Each row is where one point has got to under a steady rotation. How many ticks took it there?
The counts run from 0 to 1053.
[ 73 113 119 132 116 100  82 139 107 114 150 104 161 100 102 146  97  99
  91 125 104 129 151 137 134 124 134 136  93  83 120 109 137 135 166 152
 120 122  96 123 115 112 186  83 112 103 175 126 150 123 135  91 119 135
 140 116 154 140 180 165  94 110 161 136  95 174] => 600
[124 163 120 139  68 134 130 118 155 150 188 134 123 122 109  67 129  92
 138 169 128 118 121 134 143 118 175 129 137  91  80 167 101 154  83 102
  67  95 152 142 114  92 157 106 184 139 104 140 139  78 149  88 151 158
 136 136 164 143  86 150 111 130 140 161 124 119] => 774
[125 115 140 107 156 103 101  88  94 123 200 138  90 142 110  65 127  97
 134 139 135 136  97 103 125 126 106 113 110 104  88 131 112 178 125 126
 128 110 131 132  76  62 136 174 169 119 103  89 108  83 114 150 130 181
 107 106 159 141 115 164  95 116 136 118 110 146] => 396
[132  78 149 130 114 108  98  98 138 156 161 167 142 112 124 104 163 102
 181 162  90 152 106 121 150 146 110 114 104 130  88 133 122 152 102 119
 119 120 142 120 104  68 135 157 132 139  82 109 110 108 157 149 144 165
 144 113 209 140 118 164 120 153 144 105 144 133] => 88
[ 86 175 100 126  65 110 107 124 127 114 122 130 115 109 143  91 129  95
 145 159 145 122 112 128 132 110 199 133 144 153  96 144 104 129  91  96
 108  62 149 145 115  86 179  98 175 123 109 102 108  88 161 102 181 142
 165 119 141 149  97 142 136 120 145 155 151 122] => 619
[143 133 158 124  95 100  90 145 150 102 158 130 138  82 139 123 119  64
 151 100  80 125 137 118 121 126  99 151  99 117 116 102 162 121 116 123
 107 125 133 148 118 111 178 125 150 113  90 101 130 141 140  95 120 141
 174 117 213 151 172 164 139 125 162 104 154 137] => 612
[101 177 108  88  91 111  79 111 114 100 153 145 116  91 140  88 133  78
 134 142 142 107 103  95 116  98 147 157 133 132 130 115 133 144 122 105
 128  86 157 137 112  91 151 147 172 114 110  82 106  96 151 120 190 157
 156 117 153 144 102 121 130  80 150 134 136 142] => 959
[124 103 136  68  98 126 136 104 147 131 146 171  85 110 132 100 112 103
 175 114  88 150 144  73 140 148  86  90  82 107  91  97 146  89  95 130
 117 113 133 134 137  80 140 139 143 162  91 133  73 117 153 137 141 139
 151 116 197 170  90 120 117  83 163 136 126 118] => 990
[100 155 100  88 109  93 115  97 150  73 152 104 111 124 117  87 108  97
 169 146  90 133 149 113 120 127 139 143 121  85 135 119 114 116 121  98
 118 116 151 126 148  96 117 119 164 157  91 105 108 116 173 136 163 150
 148  88 218 125 135 174 133  95 157 141 119 128] => 1028
[133 117 143  86 113 130 128 115 128 106 179 166  65 127 139  81  93 117
 135 117 103 110 144  64 131 126  91  99  77  96 113  91 149 100 124 127
 127 141 120 143 123  90 117 152 153 129 118 111  78 126 107 147 133 153
 135 120 195 165 101 111 135  68 172 132 123 137] => 989
[132 173 129 115  90 117 113 124 120 109 194 118 135  94 110  81 127  85
 132 165 147 107 113 134 121 110 148 146 128 100  73 156 113 178 104 105
 102  97 167 124  85 112 157 129 179 105  93 107 128  83 148 101 149 167
 144 133 163 141  97 160 106 139 145 145 113 126] => 775
[151 142 161 114  89 114 124 127 136 134 203 151  83 113 140  67 111 100
 137 133 139 114 103  95 119 123 115 107 119 103  96 118 156 149  87 128
 100 103 132 164  92  85 178 126 181  99 108 101 104  83 106 120 111 151
 150 134 176 154  84 130 140  95 141 143 134 119] => 466
[137  90 134 116  95 136 142 121 165 155 143 172 109 133 142 106 126 124
 186 125  80 153 151  85 163 137  86  93  83 125 106  84 136  79 117 150
 128 132 103 131 139  68 162 123 100 165  92 137  71 135 143 146 134 147
 146  91 199 155 130 125 128  98 167 119 131 131] => 230
[125  91 168 130 132 128 100 121 156 140 151 167 111 151 151  84 134 125
 160 107  84 145 131  95 150 141 104  83 100 101  98 110 152 112 109 135
 121 136 103 152 115  72 181 120 118 137 111 107  93 121 123 132 108 143
 118 101 216 146 157 148 131  98 161 122 143 132] => 879
[121  72 137 162 101 120 104 134 105 159 135 127 103 118 100 131 131 100
 109 141 114 161 117 140 170 138 118 100  78 146  89 102 135 132 129 156
 114 103  89 138  86  82 208  84 107 121 147 156  96 134 123 124 119 142
 144 100  93 156 155 140 111 140 177 138 123 154] => 442
[ 98 113 123  97  70 154 110 130 124 150 104 154 119 106 146 117 152  82
 163 115 126 150 120 118 126 116 132 106 111 159 111 112 137 101 118 126
 101  82 114 147 142  45 190 106 110 152 132 124 107 112 149 105 153 114
 141 153 143 176 135 113 128 133 164 115 167 156] => 655
[ 72 129 101 127 107 117 106 126 146 100 153 134 149 150 152  95 128 139
 115 107 130 127 139  81 130  97 126 117 107  84 151  80 114 101 172 138
 133 141  89 137 134  87 165  93  83 134 167 101 129 124 116 143 132 130
 116 109 179 158 157 122 127  67 176 152 105 174] => 531
[117  70 132 105 103 142 118 137  90 163 137 127 124 108  84 145 122  81
 104 127 111 144 145 130 129 140 101  99  75 109  72 136 139 137 120 148
  88  83 107 117 103  68 186 131 142 126 151 158 110  88 151 110 144 147
 142 146 105 184 104 114  89 121 146 142  95 146] => 328
[123 101 115 146 109  90 115 114  80 127 176 122 113 109 109 113 126  91
  84 136 139 143 105  92 149 122  88 128  54 150  89  78 123 155 144 157
 143  99 122 117  83  82 163 153 124  95 122 135  85 119  91 137 143 153
 144 139 103 155 109 105 113 124 183 126 120 148] => 821
[108 138  91 171  36 115 160 131 139 146 168  90 129 116 108 113 130 118
 117 162 126 134 148 126 156 125 152 145  85 119  92 120  99 109 122 132
 109  97 138 127 127 116 167  76 109 144 136 176 130 132 134 117 133 152
 132  95  89 144 110 143 104 143 187 167 111 120] => 786
[ 80 160  84  90  97 108  87 128 133  89 157 133 142 101 112  94 112 129
 128 131 124  90 164  82 135  96 150 128  97  95 120 108 117 130 139 109
 142  97 142 118 141 118 137 116 130  99 143 100  94 101 139 107 177 123
 172 137 161 171 120 110 123  70 165 176 117 116] => 493
[128 103 124 160  91 107  96 124 116 146 193 109 116  89  74 125 126  87
 135 161 105 144 141 139 170 138  96 129  74 144  66 117 122 162  87 128
 119 100 184  94  92 104 153 145 129 100 118 160 101  89 153 110 120 141
 178 133 141 152 123 154 111 159 190 113 143 126] => 934
[101 164 109 111 107 113  97 136 122  57 174 104  63 132 135  76  65 110
 111 110 130 115 151 115 133 117 167 138 130  82 134 106 144  92 130 100
  95 113 122 167 133 107 165 107 176 102 147  89 108 110 112  90 124 109
 147 106 148 146 147 162 136  79 159 162 135 157] => 760
[120 160 130 149  71 139 156 140 146 133 192 136 102 139 151  68 130  98
 147 141 142 128 109 116 109 118 142 118 146  92  87 148 126 146  75 112
  83 110 125 171  99  91 179  98 164 130 115 126 159  97 123 107 123 141
 111 126 147 139 111 157 118 125 142 154 126 135] => 773
[109 136 128 103 105 143  87 155 111 135 107 161  89 105 118  98 131  98
 161 122 134 138 127 126 135 128 155  92 124 134  87 119 149 116  94 115
 105  63 136 133 135  73 179 103 152 111 118 101  75  73 165  79 153 104
 170 141 139 172  96 110 149 114 149 149 164 111] => 312
[101 137 118 112 108 115  49 138 126 143 131 161 135  79 105 114 147  99
 162 125 123 131 122 125 133 101 151 102 128 159 119 102 140 135  98 120
 130  61 154 128 131  81 176 127 134  95 114 109  86  77 160  74 173 119
 192 146 164 173 127 127 146 128 163 138 160 126] => 313
[ 81 129 103  98  79 134  96 136 154 111 125 117 173 107 120 139 104 101
 140 129  94 134 182 136 149 130 160 127 107  91 119 111 130 112 135 130
  87 110 103 125 153 108 185  78 113 139 149 144 118 116 166  69 153 117
 151 118 173 165 162 143 104  97 156 146 103 132] => 149
[ 98  95  93  65 144 142  95 109 118 130 140 124 131 112  81 125 114 125
 132 139 102 127 175 117 164 145 104 104  72  97 101 118 116 124 149 107
 125 111 155  91 139  83 114 162 111 146 143 154  88  90 146 120 137 110
 150 128 171 173 130 117  73 108 164 142  94 137] => 525
[119  75 148 123 113 134 108 126  90 151 174 124 132 142 116 108 129  79
 127 125 124 160 120 151 135 140 114 101 107  89  95 158 129 150 125 131
  86 112  91 156  74  51 192 124 158 152 136 140 144 109 113  97  92 138
  93 113 146 139 156 182  95 151 146 118 108 168] => 740
[102 113 104 144 118 124 101 107 104 138 190 133 166 107  92 113 154  99
 147 147 113 149 120 129 132 132 108 142  93 126 107 127 106 155 147 121
 114 107 152 113  97  74 132 173  99 134 119 132 138 102 126 122 105 135
 128 132 174 156 158 158  97 167 180  73 130 165] => 1008
[ 87  74 106 102 109 149 110 119 108 144 120 138 139 117  94 144 123 126
 123 138 104 142 156 126 152 139 105  90  67 103  91 115 117 124 135 144
 114  90 112  97 135  74 163 133  95 131 172 161 105  98 145 103 161 114
 142 144 128 186 134  98  97 113 169 141  93 143] => 978
[125  87 128 151 112  86 116 115 124 140 145 116  85 131  85 121 113 121
 119 153 106 150 151 118 171 129 137  96  86 108  59 105 115 125 118 145
 138 106 135 116 103 109 175  89 129 116 120 161  73 110 144 138 136 163
 156  77 108 142 107 155 121 119 161 187 119 118] => 749
[120 103  98 166 119  85 135 113 111 120 173 107  59 149 111  84  99 140
 115 143 120 142 133  86 174 139 126 110  79 101  90  97 120 118 137 141
 133 122 145 140 105  97 146 122 125 124 133 132  72 126 104 157 102 153
 129  90 101 128 111 163 121  96 182 156 111 146] => 409
[ 84 121 114 100 108 123 114 123 121  92 150 106  71 161 117  88  75 146
 130 128 116 136 172 126 152 133 161  93 100  41 116 126 135  92 126 105
 104 128 123 156 142 103 158 111 153 132 143 130 101  97 137 115 102 110
 136  93 144 150 137 165 116  89 143 169  96 144] => 111
[ 82 127 131 119 112 120  57 159 133 108 135 134 161  97 143 137 124  99
 121  81 116 132 144 127 133 126 142 123 112 105 130 102 168 129 152 132
 125 112 114 140 115 102 199 105 118  88 158  96 105 117 123  84 127  98
 158 141 199 161 178 141 140  88 148 131 142 157] => 457
